In the rows, zero is written as 128.
runs of hidden systems:
Q_573, path 1 (10 x 22):
[[130 111 152 159 157 152 134 101 123  82 129  73 128  69 119 172 145 131
   85 166 122 103]
 [147 100 172 118  80 101 111 126 156 154 104 102 110 165 102 170 127 151
  187 108 153  95]
 [115 202 103 117  70 158 134 136 111  70 164 126 141 107 142 137 145  96
  170 131 106 119]
 [ 86 105 162 111 125  90 112  92  94 145 110 188 121 111 182 117 165 101
   98 117 165 102]
 [126 159 120 159 139 173 114 141 201 145 121 105  69 104 184 126 153 152
  124 115 124 157]
 [134 127 131 138 162 136 161 121 150 118  70 133 134 152 112  71  92 100
  168 110 116  56]
 [129 165 132  99 128 148  95 141 125 108 152 162 147 171  90  91 149 135
  108  84 143 188]
 [135  91 148 128 173 158 143 104  84  87  90 124 113  77 123 108 145 129
   93 191 121 146]
 [124  71 151 115 137 128 104 196 155 154 111 108 108 154  97 179 124 173
  153 115 151 124]
 [138 165  96 117 107 130 169 140 136  62 139 145 158 139 111 151 134 147
  181 179  74 113]]
Q_573, path 2 (10 x 22):
[[ 82  63 139 159 171 111 133  93 135 129 117 107 130 114 136 152 137 120
   85 146 157  64]
 [191 170 153 137  93 126 111 137 187 152 126 115 112 158 123 162 126 177
  165  96 120 140]
 [ 98 145 100 109 100 143 160 102  83  88 124 104 145 115 115  80 109  63
  172 140 109 102]
 [114 127 162 129 136 116  72 135 114 143 154 184 137 138 143 145 157 131
   60  90 189 138]
 [142 126 139 141 147 146 155  89 174 114  90  70  83  83 158 123 154 153
  136 162  83 145]
 [124 115 132 134 111 140 113 176 130 146 103 131 124 180  92 111  82 110
  188  98 169  72]
 [119 192 126  91 138 138 131 119 128  58 164 159 169 120 123 132 172 129
  102 110  88 159]
 [126  68 153 129 122 121 126  88  85 154  85 149  86 118 149  96 142 128
  120 183 170 144]
 [122 139 118 136 156 168 109 223 173 133 133  92 111 109 136 170 113 147
  139  93 114 121]
 [124 124 116 125 128  92 179  78 147  86 108 167 164 181 101 104 132 134
  161 156 102  84]]
Q_813, path 3 (10 x 22):
[[182 141 131 152 103 157 132 135  49 103 126 120 144 103 100 125  78  98
  133 181 133 111]
 [ 83  86 141  71 126  77 113 134 124 130 165 115 161 123 112 195 161 134
  104  94 121 135]
 [158 146 112 175  70 127 141 117 129 147 133 141  99 122 175 157 124 150
  166 198 135 115]
 [100 131 121  77 141 107 136 172 107 158 116 108 136  96 155 128 100  78
  146  62 101 102]
 [ 92 161  87 186 106 148 116 101 192 121 176 149 121 169 149 120 153 141
  115 132 162 127]
 [178 146 169 121 166 118 139  94 122 151  65 126 113  92 153  78 112 104
  112  95 101 117]
 [ 88 108 107 136 128 177 106 138 161 109 153  64 115 162  64 115 130 131
  128 106 159 158]
 [196 156 178 144 136 117 134  94 107  83 106 166 171 132  98 140 128 137
  110 146 125  81]
 [104  83 145  57  92 121 120 128  99 138 122  91 100 121 106 136 159 136
  156 128 126 199]
 [128 139 123 175 107 154 119 162  93  94 148 138 140 104 135 181 110 117
  133 179 158  61]]
Q_903, path 4 (10 x 22):
[[ 83 138 110 146 164 134 113  96 177 101 175 115 152 147 114 129 159 124
   59  88 139 136]
 [208 126 178 146 116 117 132  69 126 147  73 123 101 130 122 112 125 157
  136 158 132 141]
 [101 123 115  92 127 156 125 179 121 112 129  61 131 133  74 115  93  91
  173  81 114 120]
 [134 155 149 156 123 128 117 103 130  63 156 180 171 151 108 161 165 150
   97 158 148  87]
 [132 103 164  61  75  96 120 113  92 165 104 117  94 105 152 141 156 134
  166 126 121 179]
 [ 73 125  94 168 141 180 130 179 145 100 130  94 109 101 145 143 119 106
  144 142 140  71]
 [149 151 158 118 148  75 120 122 163 147 117 211 151 155 158 145 151 157
  107  91 123 107]
 [106 138  88 121  96 162 138 105 126 140 117 111  77 129 154  59 138 115
  167 153 126 192]
 [121 117 145 145 203 149 116 152 106 114 108 135 145  95 125 113 104  96
   65  99 143  84]
 [147 104 134 112 141 103 133 114 190 134 128 136 135 189  87 133 156 197
  123 130 113 181]]
Q_182, path 5 (10 x 22):
[[128  99 151 116 143 130 105 185  80 128 116 187 121  91 161 170 147 154
  104 166 148 133]
 [ 91  97  87 114 145 122 167 180 153 124 123 130 116 112 160 165 139 162
  166 182  86 126]
 [115 154  65 151 122 117 135 180 132 152 166 200 150 157 165 132 102 131
  132 140 126 119]
 [101 140  75 114 164 107 155 109 146 154 147 148 129 107 182  91 141 119
   87 120  79 178]
 [133  90  84 183 171 126 145 101 132 175 127 126 122 150 123  79  80 124
   81 155 142 137]
 [178 123 115 122 173 111 142 141 138 150 135  86 161 137  80 123  81 136
   92  97  83 161]
 [143 110 113 124  96  98 149  68  94 107 166 106 176 161  56 126 111 121
  111 161 121 149]
 [164 123 156 116  95 105 107 106  56 148 155  89 145  76 123 171 118 109
   89 128 130 148]
 [117  98 131 147  97 109 143  92 141 119 146  54 124  97 127 197 135 132
  141 161 120  86]
 [166 177 138 152  62 106 118 132 141 162 147 119 130 132 152 173 101 123
  166 107 135  84]]
Q_837, path 6 (10 x 22):
[[127  92 127 146 206 131 138 165 192 112 115 120 144 150  96 157 125 174
  104 123 113 101]
 [170 126 120  92 108 108 150 143 119 136 102 175 136 185  97  96 112 162
  185 149 103 163]
 [ 98 135  96 106 124 158 121 159  38  96 159 142 150  97 118 111 118  86
  104 145 137 155]
 [115  72 142 140 167  87 130 115 130 130 142 135 151 106 137 190 150 160
   62 154 128 114]
 [154  98 113 118 100  99 154 156 145 185 102 105 100 137 143 154  99 154
  197 154  99 131]
 [105 176  66 135 101 137 139 166 110 119 175 136 169 143 128 115  83  77
  147 106 117  97]
 [140 138 125 151 135  86 125  56 123 151 168 158 156 131 151 123 145 130
   44 124 131 157]
 [150  79 132 154 133 134 138 104 133 185  98  48  80 103 133 119  93 124
  130 145 127 144]
 [137 148 117 145 132 142 130 159 158 108 145  77 163 159  67 144  79 113
  155  85 118  73]
 [168 175 142 111  73 102 128  63 108 102 154 159 163 162  99 117 153 134
  126 130 121 159]]
Q_48, path 7 (10 x 22):
[[191 153 137 150 165 169 107 180 127 146 107 157 106 113 137 117 113 164
   98 137 128 178]
 [ 85  87 101  84 173 127 177 145 140  87 101 112 141 139  91 102 127 128
  162 142  79 121]
 [163 127 115 135 117 120 109 170  82 132 154 206 161 160 110 146 111 159
  111 168 152 153]
 [109 113 110  78 143 113 171 112 104 106 125 100 129  66 157 132 152 121
  119 158  61 166]
 [101  65  92 168 135 110 124 164 112 172 149 141 130 145 131 160  86 132
  113 164 169  95]
 [159 184  97 123 125  94 162 130 158 135 153 125 154 106 172 153 119 130
  131 114  49 133]
 [ 90  85  84 140 105  96 143  77 107 172 148 120 126 174 118  79 101  91
  123 139 158 131]
 [180 175 134 154 153 132 108 134 125 140 160  92 153  95 121 150  99 118
   59  82 111 140]
 [120  72 132 130 131  89 162  55 168 134 109  74 131 172  81 119 124 138
  150 135 116 111]
 [197 170 144 140  68 149  93 160  86 139 152 108 139 136  88 154  83 121
  147 114 153 136]]
Q_903, path 8 (10 x 22):
[[127 120 160 122 134  99 126 111 136 135  79 228 115 155 167 110 160 152
  139 143 151 100]
 [100 141 104  98 141 176 114 176 129 139 114 128  81 107 162  82 143 123
  142 112 122 197]
 [106  98 123 154 215 141 145 131 138  99  94 178 141 129 130  97 128 134
   87 157 134  86]
 [159 111 129  93 147 120 115 163 131 162 118 168 121 169 103 109 128 178
  118 119 123 213]
 [120 108  81 129 157 160 168 151  80  90 119 126 138 113 106  97 100 117
  138 201  98 136]
 [125  85 128 112 154  88 105 168  92 154 163 164 172 144 105 173 114 142
   67 116 148 140]
 [148 113  82 133 107 117 166 126 132 138 145 103 119 117 143 158 126 169
  145 204  80 176]
 [122 106  92 140 124  95 139 161  82 181 143 132 152 121 141 139  61  85
  128 122 134  83]
 [123 162  78 152 127 106 135 106 171 141 200 115 155 132 144 157 137 142
   83 119 100 160]
 [171 114 131 161 104  93 152  57 108 181 105 103 115 120 143 100  89 101
  128 148 125 109]]
Q_9, path 9 (10 x 22):
[[176 162 155 126 144 110 123 117 124 114 131 196 143 106 163 157 165 174
   83 154 109 154]
 [ 76  55 116 104 133 133 142 145 112 157  89 103  80 108 149 109 126 115
  165 157 138 130]
 [139 173  87 163 150 153 117 204 152 116 170 150 162 143 121 156  94 135
  111 109 119 104]
 [126 100 121  90 135  59 170  60 126 151 107 172 144 145 148  95 149 136
  124 143  94 149]
 [129 130 103 160 118 185  94 159  95 164 146  95  91 104 132 102  97 107
  104 129 168 173]
 [128 110 135 136 202  98 157 117 162 104 124 109 173 123 105 157 120 137
   82 112  88  77]
 [164 105 115 118  69  99 131 114 126 178 132 125 113 186  95 122 109 159
  171 152 137 179]
 [141 166 123 123 128 160 136 133  64  87 143  94 151  59 133 128 108  73
  106 132  97 122]
 [ 84  73 138 137 115  78 111  90 156 154 159 121 142 158 117 183 151 146
  103 116 168  98]
 [198 176 133 149 100 146 142 136 143 147  99 110  91  98 166 140 113 151
  173 156  92 140]]
Q_837, path 10 (10 x 22):
[[124 168  81 155  74 157 130 164 114 136 169  88 113  84 167 158 100 105
  160 152 116 125]
 [105 138 127 144 139  70 139  74 144 145 147 142 164 136 153 133 121  93
   94  85 125  62]
 [157 148 111 161  95 137 115  90 169 185 142  90  81 133 150 112 127 145
  123 122 135 191]
 [142 142 133 155 156 156 146 102 128 114  97  76 137 120 103  79  79  72
  134 101 122  69]
 [141 143 158 122 113 129  93  96 156 110 161 113 149 180  65 140 152 152
   99  81 153 162]
 [177 140 173 122  98 156 142  85  89  85  77 111 106  96 117 104 141 121
  159 177 116 134]
 [ 72 104 167  92 114 142  85 158 110  98 136 100 130 121 103 169 153 106
  142  85 165  93]
 [148 172 148 137 108 132 134 117 163  80 124 166 122 116 169 175 181 174
  149 166 109 114]
 [ 83 117 143  90 110 114 123 133 109 157  85 161  92 119 187  92 142  96
  171 101 146 110]
 [ 92 170  94 167 164 182 109 172 177 110 158 139 113 112 167 129 148 138
   93 117 136 136]]
Q_821, path 11 (10 x 22):
[[128 160  66 182 152 145 156 154 134 106 167 135 155 105 152 147 103 122
  106 175  99 101]
 [132  88 126  95 139  47 143 111 129 195 122 165 151 165 135 117 112 135
  120  97 116 134]
 [116 142  59 166 125 172 135 140 130 143 169  73 108 113 132 104 100 113
  113 148 118 183]
 [151 104 151 137 164  78 144  92 123 142 122 107 178 139  90 137  88 107
   91  94 116  70]
 [137 136  99 121  80 134 113 120 155 142 178  83 125 166  92 142 133 159
  138 122 128 207]
 [161 133 146 134 101 120 143  86  66 112 120  79 147  81 117 136  94  76
  133 148 115  84]
 [ 78 111 141 102 100 103  93 125 164 135 173 101 136 148 117 188 169 138
  124  75 151 136]
 [175 169 141 169  80 138 148  86 134 129 112 101  98  94 171 142 130 131
  160 175 112 107]
 [ 79 129 147  83 106 113 108 140 133 143 117 116 124 135 138 120 131  84
  164  44 146  92]
 [127 190 122 185 115 168 118  78 168  93 150 143 109 127 161 114 167 137
  104 146 144 132]]
Q_182, path 12 (10 x 22):
[[162 126 197 128 172 152  99 161 118 101  81 152 138 131  92 124 120 129
  115  95 161  81]
 [119 105 157  66 114 136 126 139 139  85 105 128 119 151  87 138 178 172
  174 139 118 168]
 [115 139 139 118 103 159 112 176  51  86 118 188 133 110 137 130 130 108
  151 164 158 102]
 [ 70  98 136  90 160 120 123 169 148 120 127 149 108  93 177 177 179 158
  116 124 114 137]
 [128 133  85 170 128 144 153 161 148 131 113 187 106 148 168 114 127 163
  164 198 134 114]
 [100 142  85  94 164 114 138 192 132 162 131 161 141 130 160 102 106 110
  125  78  94 146]
 [ 99 121  80 160 170 140 145  90 148 114 153 163 140 158 126  82 145 145
   73 163 129 169]
 [177  92 130 116 179 101 145 140  89 178  90 140 132 118 123  96  78 126
   90 130 108 157]
 [112  89  85 122 146 134 147 140 129 108 171  70 159 148  51 144 106 140
  112 151 106 163]
 [186 140 138 128 111  81 132 112  68 124 157 162 186 124 111 166 107 130
   96 154 116 123]]
Q_821, path 13 (10 x 22):
[[155 170 132  88 106 110 129 135  76  93 158 160 165  86 147 167 152 135
  111 152  90 169]
 [ 61  47 113 117 115  92 141 120 104 160 126 124 107 116 161 148 140 121
  135 174 149 112]
 [139 161 108 162 149 135 118 191 168 166 148 123 116  92 186 173 110 138
  109 103 109 110]
 [118 133  88 125 126  87 184  88 169 142 113 146 143 174 136  85 109 120
  168 124  90 101]
 [140 159 104 152 116 153  92 125  97 169 162 133 125 141 130  77  98  91
   85  91 168 172]
 [128  96 144 131 186 123 148  58 148 104 112  68 137 110  93 106 141 124
   79 121  99 132]
 [170 104 148 147 100 141 100 153 141 143 132  96 127 181  55 158 100 163
  151 126 167 128]
 [156 177 141  83  94 135 142 126  83  67 140 103 165  89 106 155 138 112
  153 134  75 136]
 [ 71  82 140 119  77  95 104  95  96 130 153 147 131 136 135 169 165 121
  126 155 180 104]
 [142 153 144 137 125 138 119 150 153 150 115 104  86  59 204 174 154 145
  124 122 105 133]]
Q_813, path 14 (10 x 22):
[[ 64  67 150 110 172 109 111 149 124 118 119 179 139 140 132 144 163 138
   95 118 164  97]
 [161 139 122 142 144 156 140 166 159 119  99 164  96 118 161 137 152 188
  146 183 102 165]
 [ 94  85  94  99 172 126 158 171  86 131  99 152 144 139 110  81  89  96
  146 137 111 108]
 [115 145  94 143 157 134 110 150 145 118 178 193 152 149 136 139 153 166
   65 137 139 172]
 [151  87 111 131 171 101 180  93 111 147  88 129 122 100 148  92 112 132
  105 180  82 146]
 [125 100  86 136 150 136 109 197 124 166 167 102 141 156  84 141  76 138
  106 108 139 162]
 [161 157  99 145 133  87 170  82 131 103 163 150 191 141 115 140 123 137
  102 164  77 122]
 [137  89 123 104  98  89 119 106  83 207 137 109 114 126 133 115 105 114
  112 118 137 189]
 [133 153  96 177 120 142 130 134 133 120 184  61 149  91 126 181  97 110
  102 136 112 103]
 [146 114 141 119 104  48 143  75 159 179 124 127 152 174 122 139 116 130
  142  92 121  99]]
Q_48, path 15 (10 x 22):
[[191 108 174 148 109 123 123  88 101 144  92  83 127 142  73 115  87 116
  143 131 148 104]
 [129 141 156  94  88 139 102 139 136  92 159  64 147 132  74 184 147 134
  159  86 125 134]
 [135 127 176 144  72 124 124  69  99  90 115 141 126 127 123 147 157 122
  151 173 163  76]
 [114 143 172  93  87 140  84 153 121 145 124 103  87  82 172 170 157 120
  148  86 150 132]
 [ 76 147 130 175 127 163 125 112 174  87 118 136 105 130 163 125 158 114
  148 134 158  53]
 [146 164 165 113 128 125  99 145 150 164  89 190 100 143 175  98 141 131
  143  66 146 130]
 [ 87 147 108 136 157 198 125 122 162  81 117 124 101 138 124  56 156 119
  125 119 138 157]
 [159 113 171 125 193 143 113 159 118 119  75 189 136 149 106  99 121 147
   98 112 145 119]
 [124 119 115  91 147 161 141 165 155  90 114 128 114 143 101 121 158 177
  155 156  95 196]
 [130  99 122 113 143 139 147 168  51  96 104 185 147 122 116 116 106 125
  140 189 132 109]]
Q_9, path 16 (10 x 22):
[[ 48 113 118  80 161 134 139 116 163 101 115 121 114 118 149  96 183 114
  128  95 108 147]
 [161 136 132 184 144 160 101 150 139 137 114 195 119 171 120 102 114 158
  111 150 182 119]
 [123 117 150  54 181 121 148 144 130 114  85 126 129 102 128 101 148 128
  130  91  69 163]
 [107  96  94 158 127 159 120 151 105 108 154 160 134 180  81 113 118 143
  116 181 182 143]
 [164 126 159  80 171  93 130 166 100 138 109 157 150  79 146 162 131 145
   97 111  79 147]
 [ 66  63  68 134 112 133 148 134 126 132 150 114 113 153 114 134 131 143
  148 196 143 150]
 [176 164 121 141 145 110 128 184  98 161 138 166 160 101 161 157  80 120
  106 110 102 105]
 [ 67  82  74 111 125  90 165  78 153 150 153 100 122 145 140 115 148 126
  119 147 102 164]
 [188 157 117 193 127 145 112 146 103 176 134 125 127 121 140 119  61 112
   99 131 152 116]
 [103 106 118  92 157  89 161  82 166 131 137  61 151 125 105 129 134 117
  112  88  74 140]]

runs to name:
path 17 (2 x 22):
[[144 104 140  82  84  72 122 121  69 159 147 126 170 155  81 140  94 102
  139  98 135 125]
 [133 155 120 143  93 145 119  96 111 104 184  89 128  80 143 174 161 136
   93 166 117 172]]
  Q_9
path 18 (2 x 22):
[[159  96 102 134 100 102 168  82  81 151 118 134 124 130 126 110 105 133
  142 210 116 156]
 [111 116 101 107 127 116 116 178  88 149 176  76 155  86 123 177  93  96
  108 101 112 133]]
  Q_48
path 19 (2 x 22):
[[164  74 150 105 144 118 161 135 101 143  54 125 101 111 122 112 109 149
  163 179 104 130]
 [ 89 120  82 111 121 147 111 219 141 121 172 133 148 165  97 159 114 139
  155 119 135 139]]
  Q_573
path 20 (2 x 22):
[[ 98 111 142  85 163 123 152 151 117  98  69 197 119 120 159  92 157 131
  159 147 108 108]
 [ 98 124  98 121 151 157 117 188 156 136 124 193 101 154 151 103 150 171
  133 140 139 177]]
  Q_573
path 21 (2 x 22):
[[164 155 154 180 146 111 127  48 167 139 120 142 132 127 157 119 141 138
   71 117 137 105]
 [153 124 144 108 113 138 130 102 145 162  96  58  98 142  99  76 105 112
  161  82 119 159]]
  Q_903
path 22 (2 x 22):
[[130  68 135 139 106 123 105 164 148 171 128 112 101 167 100 173 123 181
  150 151 168 144]
 [150 180 101 113 119 135 163 186 113 101 126 146 146 100 153 143 101 122
  179 146  67 104]]
  Q_903
path 23 (2 x 22):
[[149 157 203 119 133 150  81 104  97 111 105 135 118  99 127 109 149  99
   94  77 167 121]
 [100 106 158 122 137 162 124 109 176  70  99 107  94 136 106 129 188 166
  152 147 137 134]]
  Q_821
path 24 (2 x 22):
[[146  97 180 141 111 145 124  65  89 111  78 107  95 110 112 102 141 120
  133 171 165 118]
 [118 139 161 108 126 161  93 192 149 101 133  80 129 113  98 183 132 133
  152  76 137 104]]
  Q_9
path 25 (2 x 22):
[[ 94 143 104 143  97 172 105 140  85  98 152 129 143 153  94  88 103  73
  144 119 178 103]
 [145 153 179 111 158 102 106 101 152 110 135 160 147 111 150 164 181 160
   64  92 116 134]]
  Q_9
path 26 (2 x 22):
[[125  90 108 170 137  84 124  79 140 184 172 110 142 152 124 136 109 129
   57 122 153 139]
 [203 146 126 152 128 123 153  95 131 147 123  61 132 102 113 126  86 128
  121 137  82 149]]
  Q_182
path 27 (2 x 22):
[[ 52 132 101 119 124 151 134 163 172 119 116 124  93 122 174 121 147 109
  178 106 129  91]
 [150 186 131 174 147 130 124 115 156 128 112 208 131 144 180  93 129 127
  108 114 144  86]]
  Q_821
path 28 (2 x 22):
[[135  72 162 150 182 120 117 109 109 123 110 158 134 115 120 144 149 161
   57 173 157 123]
 [142  84 122  98 141 128 136 204 141 158 102  93 104 121 113 163 107 167
  170 134  96 155]]
  Q_9
path 29 (2 x 22):
[[ 92 119  77 156 169 172 147 143 149  90 139 108 149 168  77  77  97 107
  123 134 132 109]
 [179 131 164  98 162  90 112 121 113 140 126 187 166 152 101 126 135 155
   74  96 121 166]]
  Q_182
